One vector is turned by the same rotation once a tick. Each row is the vector after some number of ticks, and that number follows the row.
The counts run from 0 to 673.
.03,.09,-.07,.04,.09,-.10,.05,.04,-.19,.27,.01,-.01,.20,.03,-.18,-.14,.16,.16,-.13,-.03,.10,.03,.15,.08,-.18,-.04,-.24,-.18,.13,.00,-.06,.18,-.08,-.24,.08,.06,-.01,-.02,-.04,.02,.16,.08,.03,.04,-.15,-.19,-.24,.32,.08,-.10,-.23,-.06,.12,.01,.10,.11,-.02,-.08,.01
660
.04,-.01,-.08,.09,.03,-.01,-.01,.09,.25,.00,.01,.12,-.21,-.06,.04,.08,-.20,-.19,-.02,.22,-.24,-.23,.08,.05,.06,.12,.03,.02,.16,-.07,-.08,.24,-.02,-.17,-.03,-.05,.03,-.07,-.08,-.08,.10,-.08,.00,.07,-.05,-.18,-.18,-.29,.06,-.12,.13,-.03,.20,-.13,.00,.16,-.05,.12,.20
422
-.08,.05,.07,-.07,.07,.02,-.01,-.10,-.11,-.03,-.17,.06,.09,-.19,-.25,.14,.00,-.12,.08,-.30,-.16,.12,.13,.04,.06,.00,-.17,-.15,-.10,-.13,.08,-.12,.19,-.24,-.03,.19,-.11,.23,-.07,.16,.01,-.10,.19,-.08,.13,-.06,.12,.12,.12,-.04,.10,.08,.02,.03,.00,-.14,.11,.08,-.10
612
.05,.14,-.12,-.11,-.05,-.05,.06,.01,-.13,.07,-.10,-.19,-.13,-.08,-.07,-.04,-.05,-.05,.07,.17,-.05,.00,-.03,.10,-.25,.41,-.10,.16,-.10,-.02,-.06,-.05,.16,-.26,.12,.08,-.17,-.01,.19,.04,.11,.18,.05,.04,-.17,-.12,-.16,-.02,.10,-.08,-.01,-.13,.10,-.12,.01,.06,.06,-.07,.03
379
.01,-.05,-.06,.09,.12,-.11,-.12,-.06,.05,-.02,.03,.00,-.08,-.11,.05,.00,-.14,-.08,.22,-.12,-.26,.01,.09,.13,-.14,.01,-.18,-.27,.02,.09,.29,.00,-.02,-.03,.16,-.02,-.05,-.13,-.10,-.12,.11,-.06,.06,.17,-.14,-.14,-.13,-.28,.23,-.06,.04,.07,.05,-.04,.00,-.05,.11,.23,.06
50
-.10,.01,-.12,-.25,.09,.02,.08,.05,-.03,-.03,-.08,-.25,.11,.14,-.05,-.05,.07,.23,-.25,-.15,.08,-.08,.08,-.03,-.03,.19,.01,.08,.17,-.16,-.20,.02,.03,.07,.02,.05,-.03,.00,.01,.28,.03,-.06,-.20,-.11,.00,-.03,-.08,.35,.02,-.10,.05,-.04,.04,.04,.11,.00,-.05,-.21,.17
160
.06,-.09,.13,.20,-.10,.00,-.12,.08,.09,.09,.13,.30,-.05,-.06,.06,-.13,-.09,-.11,.00,.09,.05,.05,-.05,-.06,.14,-.36,.02,.05,-.05,.02,-.11,.08,-.23,.04,-.19,-.04,.16,-.04,-.12,-.13,-.03,.07,.16,-.02,.12,-.04,.03,-.29,-.08,.12,-.12,.20,-.16,-.01,-.06,.14,.07,.00,-.03
349
.01,.02,.02,-.16,.23,-.02,.06,-.01,-.18,-.01,.00,-.03,.03,-.08,.01,.00,-.09,.21,-.10,.03,-.14,.01,.13,.14,-.29,-.05,-.26,-.26,.17,.05,.08,.18,-.07,-.07,.08,.03,.06,-.10,.01,.01,.06,-.03,.04,.07,-.13,-.08,-.10,.13,.13,-.15,-.21,-.13,.23,-.02,.22,.17,-.12,.01,.14
597
.03,-.16,.04,-.19,.06,.13,.01,-.07,-.05,-.32,.00,-.04,.01,-.09,.26,.05,-.01,.14,.15,-.11,-.14,.02,-.06,.04,.04,-.04,-.04,-.10,-.11,.14,.13,-.15,.11,.17,-.05,-.09,.03,-.01,.06,-.12,-.02,-.08,-.20,.02,.07,.35,.15,-.18,.06,-.17,.00,.05,.01,-.03,.21,-.05,-.18,.12,.06
466
-.03,-.05,-.11,-.11,.20,-.09,-.06,-.12,.02,-.02,-.03,-.15,.04,-.06,.02,.01,-.07,.03,.12,-.29,-.21,.03,.13,.18,-.14,.14,-.20,-.31,.06,-.02,.28,-.10,.09,-.05,.18,.02,-.10,-.09,-.07,.06,.06,-.09,-.03,.15,-.14,-.10,-.12,.02,.26,-.06,.06,.01,.14,.05,.01,-.14,.02,.13,.06
464
-.17,-.03,-.02,-.03,.14,-.04,-.06,-.08,-.02,-.12,-.09,-.07,.14,-.02,-.10,.03,.05,.07,-.01,-.41,-.12,.05,.12,.01,.06,-.06,-.16,-.28,.14,-.15,.18,-.05,.05,.02,.07,.08,-.06,.07,-.22,.15,.06,-.22,.00,.03,.04,-.11,.04,.16,.17,-.06,.13,.10,.00,.11,.03,-.23,.07,.08,-.02
261
-.09,.06,-.06,-.20,.06,.05,.10,.06,.01,-.02,-.09,-.17,.09,.10,-.06,-.03,.11,.17,-.28,-.13,.11,-.16,.05,-.09,.07,.14,.09,.17,.10,-.13,-.22,.06,-.01,.10,-.06,.07,.02,.13,-.04,.29,-.04,-.07,-.14,-.16,.05,.04,.01,.33,-.04,-.07,.08,-.01,.05,.04,.02,-.03,-.04,-.26,.10
367
-.12,.12,.04,-.04,-.08,-.03,.03,.17,-.35,-.09,-.11,-.14,.10,.02,-.16,-.16,.13,.15,-.01,-.15,.17,.25,-.09,.00,-.06,.04,-.11,.08,-.17,.04,-.07,-.17,.08,-.04,-.11,.14,-.08,.16,.07,.10,.07,.11,.02,-.06,.12,.07,.06,.29,.01,-.07,-.09,.09,-.20,.04,.12,-.09,.10,-.10,-.16
37
.12,-.04,.04,-.31,.09,.13,-.07,-.11,.01,.24,-.02,-.07,.10,-.16,-.01,-.09,-.14,-.02,-.07,-.10,-.04,.10,.19,.04,-.20,.21,-.16,.09,-.15,-.06,-.08,-.10,-.07,-.07,.03,.14,.04,-.06,.03,.16,-.07,.23,.06,-.16,.03,-.07,-.12,-.04,.08,.07,-.19,.09,.14,.01,-.14,.15,.04,-.30,.10
305
.15,-.01,.09,.06,.02,-.02,-.08,-.19,.16,.16,.06,.05,-.16,-.16,.01,.16,-.24,-.24,.00,.04,-.09,-.10,.00,-.03,.00,.00,.05,.03,-.18,-.11,.12,-.04,-.10,.04,.14,.04,.14,-.02,.05,.15,-.14,.04,.29,.08,-.01,-.22,.14,-.25,.02,.22,.06,-.06,.10,.04,-.30,-.07,.07,.05,.11
66
.07,-.10,.09,.24,-.04,-.03,-.09,.12,.12,.06,.16,.25,-.10,-.07,.06,-.13,-.12,-.08,.00,.10,.00,.02,-.04,-.03,.10,-.42,.00,-.05,.03,.05,.00,.12,-.21,.09,-.09,-.09,.16,-.07,-.17,-.16,-.03,.02,.21,.06,.10,-.06,.00,-.30,-.05,.05,-.14,.17,-.17,-.01,-.04,.09,.06,.03,.01
556
-.03,.15,-.04,-.01,.18,-.07,.15,-.13,-.24,.01,-.05,-.08,.10,.01,-.05,.14,.26,.26,-.08,-.07,.05,-.06,.02,.09,-.07,-.10,-.09,-.28,.09,.04,.13,.08,.07,-.05,.16,.01,-.04,.08,.11,.05,.03,-.18,-.09,.11,-.12,.02,.13,.40,.02,-.08,.01,-.22,.11,.10,.15,-.09,-.18,.10,-.03
601
.22,-.01,.14,.16,-.12,.03,.01,-.08,.14,.27,.11,.22,-.15,-.14,.04,.08,-.11,-.22,.01,.27,.02,-.12,-.01,-.05,.09,-.14,.09,.15,-.21,.01,-.08,.05,-.13,-.02,-.01,-.03,.11,-.02,.06,-.07,-.12,.12,.20,.02,.03,-.05,.12,-.34,-.12,.18,-.09,-.01,.01,-.08,-.21,.09,-.01,.04,.04
3
-.01,.02,-.08,-.04,-.02,-.04,.05,-.02,-.04,.02,.07,-.17,.07,.19,.09,-.09,.19,.31,-.22,-.04,.35,-.15,-.10,-.09,.07,.00,.23,.10,.02,-.03,-.10,.05,-.02,.25,.03,-.06,.13,-.01,.03,.07,-.05,-.07,-.27,.02,-.02,.09,.01,.29,-.09,.04,-.02,-.08,-.04,.05,-.02,-.07,-.07,-.16,.02
228
.18,-.17,-.03,-.15,.10,.12,-.05,-.12,.15,.20,.16,.04,.09,.01,.24,-.01,-.09,.11,-.20,.08,.03,-.13,.14,.03,-.08,-.11,-.01,-.03,.02,.04,-.08,.14,-.23,.16,.03,-.11,.28,-.20,-.02,-.02,-.10,.07,-.08,-.05,-.05,.00,-.09,-.09,-.04,.01,-.20,.00,.14,-.02,-.08,.19,-.16,-.19,.18
226
-.07,.06,.02,-.01,-.12,-.03,.05,.23,-.33,-.10,-.09,-.09,.11,.03,-.12,-.25,.17,.17,.01,-.07,.22,.26,-.12,-.04,-.05,-.04,-.04,.14,-.10,.05,-.14,-.14,.08,-.03,-.16,.07,-.09,.12,.08,.00,.11,.18,-.07,-.05,.04,.12,.04,.20,.01,-.13,-.15,.11,-.23,-.03,.18,.01,.08,-.13,-.15
244
.03,-.06,.02,.06,-.04,.03,-.05,.09,.18,-.13,-.03,.15,-.27,-.14,-.01,.01,-.24,-.29,.07,.23,-.21,-.07,-.03,-.03,.11,.13,.03,.21,-.01,-.02,-.14,.03,.05,-.10,-.13,-.02,-.06,-.01,.01,-.06,.03,.06,.09,.00,.06,-.07,-.03,-.43,.00,-.08,.10,.09,.02,-.16,.03,.12,-.01,.08,.17
279
.08,-.11,-.03,-.07,-.01,.07,.05,.02,.00,-.03,.11,-.02,.10,.14,.20,-.10,.14,.29,-.18,.13,.26,-.13,-.08,-.03,.09,-.18,.15,.04,.04,.14,-.13,.11,-.15,.23,-.08,-.13,.15,-.09,.08,-.08,-.01,.00,-.29,-.02,-.05,.19,-.02,.15,-.11,-.05,-.15,-.02,-.04,-.03,.11,.12,-.20,-.12,.09
20
.11,.05,.06,.28,-.19,.03,.01,.09,.06,.01,.09,.19,-.16,-.05,.07,.03,.02,-.16,.03,.32,.11,-.11,-.17,-.05,.24,-.10,.21,.18,-.14,.05,-.15,.08,-.03,-.04,-.12,-.07,.09,.08,.10,-.19,-.02,.02,.05,.05,.03,.07,.08,-.30,-.14,.09,.01,.04,-.11,-.14,-.05,.06,-.06,.10,-.02
211
.19,-.02,.17,.13,-.08,.05,-.01,-.14,.14,.09,.03,.22,-.17,-.18,.07,.17,-.14,-.27,.13,.18,-.10,-.10,-.03,.00,.13,-.07,.03,.04,-.28,.00,.04,-.05,-.01,-.05,.00,.00,.08,.01,.10,-.10,-.14,.04,.21,.04,.07,.01,.22,-.38,-.06,.13,.05,-.01,.07,-.04,-.13,.03,.02,.14,.01
274
-.02,.05,.06,-.03,.01,.05,.00,.19,.03,-.07,-.05,.05,-.23,-.13,-.16,.01,-.28,-.15,-.15,.16,-.21,.03,.07,-.07,.02,.10,.02,.25,.04,-.17,-.17,.06,-.05,-.06,-.16,.11,.00,.04,-.03,.22,-.03,.06,.36,-.04,.14,-.21,.00,-.15,.00,-.03,.05,.05,-.02,-.03,.02,.13,.09,-.09,.21
140
-.12,.09,-.15,.13,.11,-.23,-.03,.08,-.11,-.15,-.05,-.12,-.14,-.01,-.12,-.01,-.05,-.02,.11,-.03,-.18,.02,-.03,.09,-.10,.13,-.09,-.16,.16,-.02,.26,.02,.10,-.10,.11,.05,-.17,-.04,-.09,-.02,.16,-.14,.09,.25,-.18,-.20,-.10,.02,.21,-.15,.14,-.02,.02,.01,.12,-.10,.10,.23,-.02
49
.21,-.07,.18,.01,-.01,.12,-.03,-.17,.01,-.02,-.05,.12,-.13,-.23,.08,.19,-.17,-.21,.19,.10,-.23,-.03,-.02,.04,.08,.02,-.06,-.03,-.27,.03,.07,-.16,.08,-.08,-.01,-.02,-.01,.07,.14,-.10,-.07,.06,.17,.01,.06,.11,.17,-.36,.02,.04,.06,.00,.06,-.05,-.02,.03,-.05,.17,.00
545
.07,-.13,.04,-.06,.08,.00,-.10,-.01,-.19,-.06,.15,-.12,.11,.08,.26,-.17,.07,.33,.09,-.07,.18,.09,-.16,.02,-.11,-.20,-.03,-.14,-.07,.19,.24,-.10,-.12,.31,.05,-.12,.12,-.18,.03,-.12,-.04,.00,-.10,.20,-.09,.13,.07,-.04,.03,-.02,-.23,.02,-.11,.04,.05,-.05,-.05,.05,-.07
599
.07,.03,.23,.14,-.05,.08,.04,-.16,-.02,.03,.04,.20,-.01,-.12,.03,.11,.06,-.03,-.03,.06,.13,-.07,-.10,-.10,.25,-.34,.08,-.02,-.21,.05,.03,-.03,.00,.12,-.05,-.03,.15,.18,.09,.01,-.18,-.07,.09,-.03,.15,.14,.40,-.01,-.13,.20,.01,.01,-.14,.04,-.06,-.06,-.04,.07,-.10
270
-.09,.04,-.18,-.06,.06,.01,.11,-.06,.25,.05,-.11,-.02,.07,.06,-.11,.12,.09,-.01,-.21,-.15,-.04,-.24,.20,.02,.19,.15,.07,-.07,.18,-.19,-.18,.17,.04,-.07,.05,.02,-.05,.05,-.10,.09,.06,-.17,-.30,-.14,-.04,-.04,-.13,.24,-.02,-.14,.20,-.05,.23,-.03,.00,-.04,-.08,-.06,.13
362
